Each row is where one point has got to under a steady rotation. How many ticks took it there?
The counts run from 0 to 563.
[ 93 186 100 151 144 127 102 128 190 132 153 121 109  53 134 118 114 144
 103 145 155 129 166 103 114 139 125 114 143 140 141 158 138 149 101 139
 136 106 134 136 114 120 101 117 102 132 117 114  87 101  54  93 150 145]  443
[ 76 163 119 156 158 132 114 111 166 120 168 114 109  33 141 147 110 116
 112 144 159 132 135  96 108 130 151 101 166 108 151 118 105 139 106 156
 106 106 110 129 135 140 104 115 126 153 127 105 111  92  78 110 129 141]  0
[131 160 102 190 118 109 124 129 204 147 156 126 121  79 124 134 122  88
  83 147 159 100 144 127 118 127 114  90 141 166 138 149 145 142  83 143
 138 106 113 124 155 189  90 106 105 144 130  92 120 106 146 146 147  88]  260
[105 194 116 116 162 128  94  99 165 123 168 106 116 103 132  83 122 111
  84 153 182 123 144 102 140 134 159  99 147 132 148 143 121 138 113 186
 118 112 135  93 120 133 112 122 134 170 105 102 120  92  58 107 158 149]  342
[105 191 123 168 121 121 112  99 159 117 147 126 128  96 146 125 114 130
  76 130 157 104 140 141 141 138 143  84 144 128 154 147 119 175  77 131
 114  81 110 124 134 165 106 134 113 169 108 117 132  98  98 102 181 107]  298
[111 180  94 153 178 163 101  95 172 145 181  80  92  66 137 126 124 121
  89 174 173 137 170 139 111 118 112 117 140 122 129 134 109 141 112 119
 119 123 122 123 135 149  83 109 108 114 105 111 148 143 112 118 137 125]  146
[118 148  88 152 175 140 116 105 205 140 145 135  98  89 110  92 123 121
 107 154 159  92 154 142 153 143 108  97 135 156 125 130 161 139  98 162
 119 138 135 122 121 136  85 131  89 121 106  96 103  98  96 146 161 111]  249
[ 92 154 107 194 148 131 102  82 142 115 137 132 149  77 136 134 106 125
 100 156 153 113 147 144 139 168 100  85 170 114 115 134 155 179  69 133
 122  97 138 110 124 146 100 119 103 110 105 135 140 104 100 137 166  96]  462
[125 177 100 129 152 139 117 133 186 140 159 140 120  74 125  80 123 106
 125 134 160 112 127 129 132 157 114  90 155 165 118 142 182 133 114 170
 113 130 155  95 104 116  84 108 111 132 112 112 125 104  95 152 161 126]  555
[139 188 135 137 121 130 111 109 157 122 144 120 131  78 155 116 108 142
  60 121 148 134 135 124 129 153 127  97 138 139 152 178 143 183  94 122
 104  79 111 100 144 154 100 129 121 149  96 105 132  97 100 113 180 125]  129
[131 146 139 132 157 123  98  95 161 106 136 135 137 100 115 116 137 105
  71 146 147 102 123  92 134 157 154  98 161 149 170 144 157 145  90 168
  89 115 101 113 166 168 115 152 142 170 103  90 112  82  85 155 147 110]  367
[131 167 102 134 160 156 113 133 196 137 166 139 124  73  95 116 123  90
 121 154 135 106 120 142 120 161 124  87 155 160 134 116 144 119 108 188
 122 133 142 102 126 125  87 112 121 163 136 135 103  85  81 152 157 140]  387
[162 166 107 121 150 161 106  98 157  99 149 106 126  46 132 132 118 115
  86 147 109 144 162 162 117 179 111 110 160 159 131 142 149 180  92 116
 127 111 130 110 128 121  89 136  91 152 121 158 114  98  90 106 166 133]  288
[154 161  96 109 122 146 124 116 174 107 151 118 127  53 132 146 115 104
  98 139 150 121 139 152 126 141 131  93 144 159 123 150 163 203  97 130
 135 112 132  89 142 123  95 123  94 168 124 100 114 113  80 114 167 117]  117
[112 140 116 144 171 128  98 100 158 104 150 141 128  61 108 153 113  99
 100 152 126 100 130 102 111 148 127  96 174 123 160 141 143 130 127 136
  80 122  88 100 175 163 125 151 155 129 140 128 116  78  88 163 159  98]  369
[129 164 105 127 129 148 117 120 172 113 160 110 124  76 118 108 124 112
 104 132 147 104 124 174 130 166 130  88 147 162 136 121 150 174  75 148
 140 114 121  96 118 126  91 135  68 176 115 114 122 102  98 115 175 125]  286
[ 98 207  88 122 178 166  94 107 133 116 169  71 129  90 121 105 100 109
 102 142 146 127 121 136  95 149 118 109 146 134 132 148 139 135 129 118
 114 136 106  73 133 112 106 132 127 124 150 138 168  97  96 158 162 104]  177
[120 133 114 165 126 126 125 114 197 117 135 159 121  76 130 129 129 127
 101 135 133  90 136 122 122 149 123  85 161 134 152 138 144 167  74 146
 104 110 111 107 168 175  97 160 103 158 115 121  97  77 121 142 173 103]  93
[102 153 132 146 153 157  99  86 133 104 156 107 146  44 143 173 126 112
  90 161 134 137 136 115 104 153 132 117 165 128 147 133 132 167  94 121
 103  86  95 119 150 137 105 138 124 138 130 132 118  87  64 126 138 119]  163
[152 179 111 140 146 154  91  72 146 118 154  83 142 118 136 121 125 122
  47 160 140 120 148 163 141 168 113 106 134 154 141 154 140 181  90 113
 128 102 114 104 123 146  98 144 105 146  97 126 143 117 112 123 166 100]  459
[113 169  87 140 203 134  92  83 153 113 166 110 119  90 104  94 120  93
 104 160 168 126 156 145 129 164 110 103 164 125 111 118 159 134 109 166
 123 148 134 102 115 118 105 134 119 125 123 132 133  93  76 158 127 127]  350
[128 163 107 117 197 151  98 106 191 115 143 115  93  66 120 123 111 141
  89 136 104  95 163 138 126 175 128 115 162 160 160 150 141 147 115 125
 103 161 131 110 138 145 110 164 114 129 111 137  94  93 104 135 164 104]  413
[ 90 177 101 138 155 114 109 151 189 132 147 147 106  75 111  99 110 121
 106 146 160 105 124  98 117 142 130  89 144 139 152 140 141 117  99 172
 117 113 113 107 128 132 113 138 117 157 144 123  90  56  73 152 169 138]  68
[ 93 187 107 154 151 107  96  92 165 129 147  83 133  95 135 100 110 140
  67 117 189 120 161  95 121 165 142 102 163 140 144 162 147 144  84 133
 130 112 102 119 124 162 115 122 110 134  98  91 144 119 121 118 138 113]  304
[116 169 127 150 130 151 107 115 193 144 165 143 138 114 109 121 163 122
  85 197 135 123 111 123 130 138 118  82 123 165 128 164 138 131 115 147
  96  90 113 101 119 148  89 132 118 167 116 115 102  95 101 172 168 121]  228
[125 151  96 157 151 125 108 121 173 137 151 142 170  86  96 128 135  95
 116 169 159 118 121 113 126 175 108  87 165 167 118 141 191 149 100 161
 116 103 137 110 116 122 107 117 120 119 131 111 102  90  84 180 147 100]  224
[134 145 124 159 182 120 110 107 160 138 157 139 133  56 118 141 125  87
  98 166 155 120 144 105 118 166 112 107 181 136 127 138 169 122 112 173
  97 105 124 127 159 151  93 112 156 102 121 116 123  85  99 158 139 122]  531
[117 170 118 162 163 133  95 123 151 129 143 151 139  62 114 155 110 115
 112 160 130 124 128  98  99 151 104 113 163 131 136 168 139 146 121 140
  94  88 127 104 144 144 120 121 151 110 154 139 104  68  66 156 169  96]  63
[124 190 131 136 138 142  89  86 133 109 172 103 160 102 129 145 129 121
  63 179 142 145 122 112 110 147 132 113 144 147 156 179 121 149 114 125
  99  73  98  95 139 137 116 135 146 151 122 113 124  97  57 134 155 125]  334
[124 146 135 170 186 143 100  91 167 135 153 140 119  82 122 123 143 102
  93 187 159 135 152 110 118 151  97  98 178 121 138 122 131 116 111 163
  94  94 120 135 149 175  95 124 150 136 110 141 120  87 110 163 126 131]  363
[123 160 113 138 158 151  98  76 130 108 151 120 136 110 126 110 133  90
  95 158 153  91 110 157 149 165 127  99 151 143 137 128 163 164  97 166
  93 116 123  78 110 113  92 148 134 149 116 118 140  97  76 133 168 101]  186
[105 154 119 111 154 153 108 124 185 129 148 121 108  40 132 131 112 155
 103 136 119 112 129 105 103 159 130 126 155 153 158 146 137 151  95 146
 116 117 135 123 140 127  92 123  93 138  98 119  97  88  77  98 173 152]  275
[110 157 126 171 161 131  95  91 142 105 136 128 112  60 139 143 104 129
  86 148 141 116 158 122 108 141 132 115 174 114 172 125 112 159  79 134
 124  95  94 126 156 161 113 142 121 155 117 157 125  76  99 112 157 113]  469
[129 193  98 134 164 134 112 129 213 149 167 116  99  97 117  75 127 142
  69 146 144 118 168 101 118 127 131 101 126 154 152 169 129 132 121 121
  95 138 132 111 124 166 104 126 122 145 113 109 110 100 126 154 152 119]  409
[ 74 137  96 138 183 131  99 108 177 118 156 123  96  76 115 140 120 115
 111 164 145  82 141 121 119 124 148 114 152 124 156 118 113 125 120 160
  95 134 107 119 150 137 118 155 129 147 137 111  96  77  64 142 158 117]  206
[123 175 122 179 155 142  86  84 146 146 155 112 113  75 141 122 119 132
  71 177 159 153 170 135  98 139  85 119 148 127 128 139 135 153  82 127
 124  88 109 141 127 158  86 131 110 112 108 141 145 107 126 139 136 120]  464
[149 181  84 134 175 138  92 122 197 146 165 102 108 113 105  86 133 130
  74 179 149 116 153 134 127 133 107 108 112 156 114 158 148 135 120 139
 118 137 140 107 105 137  92 130 108 134 117 111 112 111 104 157 150 123]  78
[103 159  91 133 135 121 101 135 177 125 165 108 149  84 102 148 111 108
  92 142 155 101 125  89 112 132 154  88 144 150 137 174 156 131 135 127
  92 116  95  87 152 148 126 131 132 131 146  83 121  95  93 169 163  91]  541
[136 180 111 160 159 144 109 124 194 153 171 123 153 113 101 120 136 114
  79 185 138 140 137 129 132 161  99  88 135 181 103 155 149 119 122 127
 111  98 112 118 105 154 103 124 117 123 132 123 107  83 112 177 153 112]  396
[157 183 146 141 161 139  88  92 140 122 158 117 121 107 130 119 138  99
  58 176 147 118 152 119 118 138 119 111 153 137 173 150 119 137 105 139
  91  99  89 102 154 169 113 146 163 167 129 134 135  80 112 152 140 118]  196
